Each named turn below is shown by a few rows before and after it. Which turns, in which order, take the first row of each later pair to the second? The first pair is answered.
turn E:
[-5  4  8 -1 -8  4 -6  1  1  7 -1  6  1 -3  8  5  1  4 -3  2  2  5  2 -3
 -8  8  0] |-> [  0  -1   2   3  -2   4  -5 -10   6   5   1  -2   9  -4   7   2  -2   5
  -7  -1  -1   6   1   3   9  -4  -2]
[  1  -1   2  -9   6  -3  -4  -3  -7   2  -1   9  -4   6  -4   0  -3  -7
   0  -2  -1  -7 -12  -4 -10   0  -1] |-> [ 2 -1  7 -6  4  1 -7  4  1  4  1  2  1 -5  8 -7 14  1  0  0  0  3  3  0
 -8  6  5]
[ -1  -8   2  -1 -13   0 -12   3  -3  11  10   6   7  -9   2   8   9  14
  12   1   1  -4  11  -2  12  16  13] |-> [  3 -11  -6   2  -8  -1  -9 -10  -2   7   9   3  13  -5  -7  10  -6  10
   8  -3  -2  -9   2   3  26   1   8]
turn B:
[  1  13   2 -11  -1   5   2  10  -8  -5   4  -7   5  -1  19  -5   1  -9
   3   0 -12  18  -7   2 -10   1 -11] |-> [  3  11  -2 -10   1   5   2   7  -7  -7   5 -11   7  -2  17  -7  -3  -9
   2  -1 -14  18  -9   6  -4  -6 -12]
[ -8   9  -3  -3   6 -13  -8  10  10   0   7  -5   0  -8  -9  -5  14   7
  -9  14   3  19   6  -8  14  -4   4] |-> [ -4   5  -4  -3  10 -12 -10   1  11   0   9  -6   1  -9  -6  -6  15   7
  -9  10   3  17   5  -7  18  -8   3]
[ -6   2  12  -5 -12   3   3  11   0  -5  -1  -1   4 -13   1  -3   8   5
   0   7   4   8   7   5 -10   9   8] |-> [  1  -2   2   1  -5   4   6  -4   4 -11   0 -12  14 -12  -5  -5  -4   3
  -4   1  -1   6   1  13  11 -11   4]
turn A:
[  6  -7   5  -7   6   1   2 -10  -1  -3   1   7  12   6  -5   1 -12 -13
   7   0 -10   4  -8   1   6  -7   5] |-> [  7  -4   7 -11   4   2   0  -3  -5  -3   3   8  10   6   1  -3  -9 -14
  10   1 -12   8  -8   0  -2  -1   3]
[ 11 -16   2   2 -11  -2 -17  -8   7  -4   2  -2  -9 -15  12 -14   2   2
   0   3   4  -4  -1   7   9  -5  -4] |-> [  9 -16  -3   4  -9  -4 -12 -12   4  -8  -4   1  -9  -9  -1  -7 -14   1
  -5   2   4 -11  -8   6  13 -13  -8]
[ -1   0  -9   8  -1  -3   0  -2   5  -4   1 -13   9   4  -8  -8  -4  -2
 -11  -8  -3   8  -6   9  23  -6 -12] |-> [ -2   7  -9   0  -4  -4   3   6  -5  -7  -1  -7   5  12  -8  -5 -12  -7
 -10  -6  -6   9 -14   5   8  -3 -18]
Now pairs of rows:
(two turns a pair)
[ -5   4   1  -4  -1  -5  -2   6  -3   2  -3   6  -9   2  -2   7  -5  -2
   0   0   2  -7   2  -5 -10   5  -1] |-> [-1 -3  3  4  1 -4 -8  0  6  7  0  1 -5 -5  0  4  7  5  1 -1  5 -6 12 -2
  2  2  5]
A A
[  3   0  -8  -6   3   7   2  -5 -15  -1  -3 -10   2  10  -5   0 -10   2
  -5  -2   2  -2 -13  14  14 -25  -5] |-> [  1   1   3  -5  -3  11  -4  13  -7   4  -1 -14   4  -4  13  -9  18  13
  -2   2   7  13   9  15   5  -7   5]
E E
[  6  -2 -10  -5  -2   2  -3  -3  -7   1  10   3  -5   2  15  -8   2 -13
  13  -2  -3   1 -11  -1  -7  -5 -11] |-> [  9  -9  -9   4   0   3  -6 -10   4   3  10  -4   0  -6  16  -9   9  -5
   9  -3  -1  -2   0   4   8  -9  -5]
E A
[ -1   3   4  -6  -3  -1  -7   7   1   3   1   7  -4  -4  13  -8  13  -2
   3   3  -1   7   2  -7 -12  10   1] |-> [  4  -6  -5   3   5  -5  -5 -13   4  -1  -2   6  -1   2  -7   2  -6  -2
  -1  -3   1 -11  -8  -5   9  -9   0]
A E
[  0  -7   1 -10   1  -1   0  -8 -13   3  -5  15   3  11 -18  -4 -13 -10
  -8 -15   0   3   2   9  -3  -4   3] |-> [  3  -7   6 -10   1   5  -5  -4  -8   4   2   7   9   1   2 -15   5  -6
  -5 -15  -1  16  13  14  -4   2   7]
A E
[ -1   5   0   0   3   3   0   9   3  -2   2   2   1 -11  13  -7  10  10
   0  -4  -2  10  12   1  -9  10   5] |-> [ -3   4 -11   9   5  -3   9  -2   3  -8  -7  -1   3  -2 -13   5 -16  10
  -7  -4  -1  -2   2   2   7  -6   0]
A A
[-1 -1 -1 -2  1 -1 -1 -1 -3  3  0  7 -3  1 -2  3 -1 -2  2 -3 -1  0 -4 -5
 -4  2  0] |-> [ 2 -3 -1  1  2  1 -2 -3  2  2  3  2  3 -2  3 -3  4  1  2 -6 -2  3  0 -1
  2 -1  2]
A E
[ -7  -2  -1  16   4   3   4  -5  19  -3  -7 -14   3 -11  -3  -1   4  15
  -4   7   1   6  14  -1  25   1   8] |-> [-18  12   2   5  -7  -2  12  13   4  -4 -15   0 -12   2 -13  10  -8   8
  -5  15   4   3   7 -12  -5  17   2]
A E
[  3   7  -5   8   2  -8  -1   9   0  -2   7  -1  -8   2   6  -3  14 -10
  11 -13  -9  16   3  -9 -18   0   6] |-> [  8   3 -13  14   6  -8   2  -3   5  -8   6  -8  -1   2  -4  -2   2 -10
   6 -15 -11  13  -4  -3   1 -15   2]
E A
[ 12   4  -3   7   7   4  -6  -6  -4  -2   8   0   4 -12   5  -7   8   0
  11  -7  -5   9  10   7   2   1   2] |-> [  6   6  -1   1   3   0  -6   0 -14   0   5  13  -6  -3   2   0   2  -4
  13  -4  -4   2   5  -2 -16   9   0]
E E
[ -1   7   7  -5  -4   4   5   6   5   3   4 -12   7 -12  13 -11   9 -10
  -3   0  -2  14   2  -4  -6  16   3] |-> [ -1   1   7   4  -1   2   3   1  12   7   3 -12   7 -17   6  -9  14  -3
  -6   0   4   8  10  -5   6  14  10]
A B
[  3  -4  -1  -5   8   1  -9 -13   6  -1  13  -4   8   2   3 -10   3  -3
   4 -11  -1   1  -9   2  12 -16   4] |-> [ -2   3  -2 -13   6   0  -3  -4  -2  -4  12   3   3  10   2  -7  -6 -12
   5  -8  -3   2 -19  -1  -3 -12  -4]
A A
[  7 -12   8  10   5  -6  -8 -12  10  -1   7  -1   2   6  -4   1  14  12
   3  -2  20 -13  10   9   5  -2   8] |-> [  2  -9   9   8   2  -7  -6  -6   4   2   6   8  -6  11  -5   4  12   9
   5   0  20 -18   9   3  -8   7   8]
E E
[ -3  -2   4   7   2   0  -5   0   5   0   2 -11   9 -11   9  -5  14  11
  -3   0   0   4  13   6  11   2   6] |-> [-11   3   5  -5  -3  -4  -3   9 -11   4  -3   9  -9   2  -1   6   3   5
  -1   3   3  -7   0  -9 -14  15   3]
E E
[ -5  -3  -1  10   8  -5  10   2  -1  -2  -5  -5   5  -2  -9  -2  -6   2
 -11   9  -2   1  12   8  22 -13   6] |-> [-11   4   6  -6   2  -8   8  17 -16   3  -3  12  -9   5   2  -1   0  -4
  -4  13  -1   2   7  -4 -11   9   6]
E A
[  2   1  -2  -8   3  -2   1   0  -8   5  -3   7   1   8  -4   7  -7  -8
   1   1 -14  -1 -12  -9   2  -7  -2] |-> [ 2 -5  4  2  1 -1 -5  1  7 10 -1  0  4 -6  4  1 14  7  1  1 -8  5  9 -2
 11 -1  9]
E A
[  8   8   7 -21  -3   8 -12   3  -7   6  11  10 -14   0  22  -7   8 -10
   9  -2  -3   2  -8  -7 -19  17  -1] |-> [ 17  -9  -5  -3   9   5 -13 -28   3   5  10   5  -8   0   1   1  -7  -7
   5 -10  -2 -18 -15  -3  18 -10   0]
A E
[ 0 -3  3  5  1  3 -1  2  2  6  4  3  2 -5  9 -3 11  0  1  4  2  0  8  0
 -4  6  6] |-> [ -3  -1  -3   8   2  -1   5  -1  -2   1  -1   4   2   2  -9   6 -10  -2
  -3   5   2  -9  -1  -1   2  -2   2]
A A
[  0   4   5  -9  -3   7  -2   5   6   1  -4  -9   5  -5  21 -18  19   1
   3   8  -2  15   3  10  -8   2   4] |-> [ -3  -4   7   1  -3   3  -5   1  11   8  -4  -4   1  -8  14 -12  25  11
   3  10   6   6  13   7  -2   6  13]
A B
[ -8   1   0   3  -9  -3   5  -2   3  -2  -9  -3  -4   3 -10   9  -4  10
  -2   7  13  -9   5  -3   1   2   8] |-> [-10   3   0   1 -10  -2   7   2   1  -5 -11  -4  -4   3 -10   8  -6   7
  -3   7  11  -7   5  -2  -2   3   6]
E A
[  2   0   4   2   1   3  -4   5   5   1   5  -9   3 -10  18 -12  16   5
  -1   2   0  13  13   8   2   7   6] |-> [  7   6  -7 -10   4   1   1  -2 -12  -7   2   0  -2   8   3  -3 -16 -15
  -2  -1  -7   3 -19   2  -6  -7 -11]
E A
[ -2  -3   1   8   2  -1  -2  -6   6   3   6  -6   8   0  -7  -1   6  -3
  -6   1   6 -12  15  -1   7   2   6] |-> [ -2  -3   1   5   1  -3  -3  -4   0   4   5   2   1   6 -11   3   1  -7
  -5   2   7 -18  10  -7   1   5   5]
E B
[ -8   7   6  -5   2   8   5   9   0  -1  -6   2  10  -5   5   2   5   3
 -15  -1   1   0   6   6  -5  13  -7] |-> [ -6   7   2  -5   3   6   8   4  -6  -3  -8   6   9   1  -3   8  -7  -2
 -16  -3   1  -8  -4   3  -3   7 -11]
E E
[  0   4   4  -9 -10   3   5   8   1   0   1 -13   8  -6  11  -8   6   6
  -1  -4  -3   1   2   1   1   4  -3] |-> [  6  -2   5 -12  -5   2  -3  -2  -4   7   6  -2   1  -3  15  -8   5   0
   3  -9  -1  -8  -6  -6  -1   3  -2]
E B
[  2   0   6  -3  -3   6  -4  -7  -5   4   3   0  -4  -3  10 -14  14   0
   2   0  -4   7   2   1  -2  10   4] |-> [  1  -4   0   1   0   0   0 -18  -8   4  -3   7  -9   5 -12  -1  -5  -3
  -2   1  -1 -10  -8  -3   4   2   0]
A E
[ -2  -7   3   9  -7  -4  -4   2   4   6  -2  10  -8  -3 -10   9   4  10
   4   7   9 -13   9  -1  -6   8  12] |-> [  0  -9  -3  11  -3  -5  -2  -9   4   2  -3   7  -4   1 -17  12  -8   7
   0   2   5 -17   0   0   6  -5   8]
E E
[  3   4   0 -14   8   6  -6   0 -21  -1  10   9 -10   4  14  -4  -2 -11
  -1  -2  -2  -2  -8   1 -14   6  -2] |-> [  7  -6  -4   3  12   7  -8 -12  -4  -2  11 -10   3 -10  10  -8   5   2
  -6  -4  -1   0   6  14  18  -9   4]
E A
[  4   8  -2  -8   2   5  -2   9  -7  -3   4  -4   7   3   6  -5  -3  -9
  -2   0 -10   8 -14   1 -12   1  -6] |-> [  8   2  -5  -3   8   5  -3  -4  -4  -1   6  -5   8   4   2  -3  -7  -9
  -2  -4  -7   2 -18   1   0  -7  -8]
A E
[  5  -1  -5  -4   3  10   2   3 -13   4   7  11 -14   2  -4  -2  -3 -12
  12 -12  -7  -1 -10   1   6   4   1] |-> [  8  -4  -6   1   6  13   1  -1  -6   3   9   2  -4  -3   0  -9   1  -8
  10 -15  -7   5  -4   6  18  -2   2]
E E
[ -6   1   0  -4  -8   9  -3  -3  -1 -14   4  10  11  -3  10   4   4   3
   2   2   0   5   4   7   0  -5   3] |-> [ -7   2   0  -6  -8   8  -2  -1  -6 -14   2  16   6  -1   7   7   0  -1
   3   2  -1   2   1   4  -7  -1   2]
E E
[-6 -4  5  3 -1  2 -4  2  5  2  2 -4  0 -6 11 -5 17  6  1  0  2  2 14  5
  1  5  7] |-> [-5 -9  4  7  0 -1 -6 -5  5  5 -1  2 -3 -3  2  1 13  9  0 -1  5 -8 13  0
  4  5  9]
A B
[-2 -1  1 -6 -1 -2 -1 -4 -7  1 -1  7 -6  6 -1  0 -7 -8  2  0  0 -3 -7 -6
 -5  0  0] |-> [-4  2  5 -4 -4  0 -1  5 -3  1 -2  0 -2 -1  6 -6  6 -2  3  3  1  6  5 -3
 -5  7  6]
B E
[ 11  16   9 -10  -1   6  19   9 -15  -1   2   8  -4   5   9 -12  13  -4
   0   3  -2   2 -14  -5   6   8  -8] |-> [ 16  11   6   0   3   8  18  -1  -6  -3   3  -2   5  -2   5 -16  15   0
  -3   0  -2   4  -8   2  26  -3  -6]
E A
[  4   7  -7 -11   4  -8   9   9  -3 -11   0  -9 -15  -9   1  10   7   2
  -2   5  -2   6   6  -5 -17   6  -2] |-> [  5  -2 -11   1   8  -9   7  -3   7  -8   1 -16  -9 -15  -5  11   8  12
  -4   3   2   1  13  -1   5  -2   2]
A A
[  2  -4  -7   7  10  -3   9  -5  -6  -8  -5  12  -3  15 -17   8 -22  -2
  -3  -2   3 -16 -12  -6  -3  -5  -3] |-> [  8  -6  -4  18  13   4   4  -5  12 -10   0 -12  14  -6   2 -10   4  10
  -5  -4   4   5  12  11  18  -9   4]
E E
[  6   2  10   3  -1   1   6   6  -3  13 -18   5 -11 -13  19   0   8  12
  -7 -10   1   2   3 -13  -1   8   9] |-> [ 10   4  -2   2   4   0  14  -5  -5   5 -21   0  -5  -5   4   4 -17   4
 -12 -13  -4  -4 -13 -10  10 -11  -2]
E A
[  3  -6  18 -16   5 -10 -19  22  -9   7  -7  -8 -28  10   9  -9   2   2
  -3  -1  12  -3   0 -26 -23   4   6] |-> [ 11 -13   3   2  14  -7 -10  -2   6  -4 -12 -33  -6   5  -8  -9 -16   8
 -14  -6   8  -3  -1  -9  21 -30   2]
E A
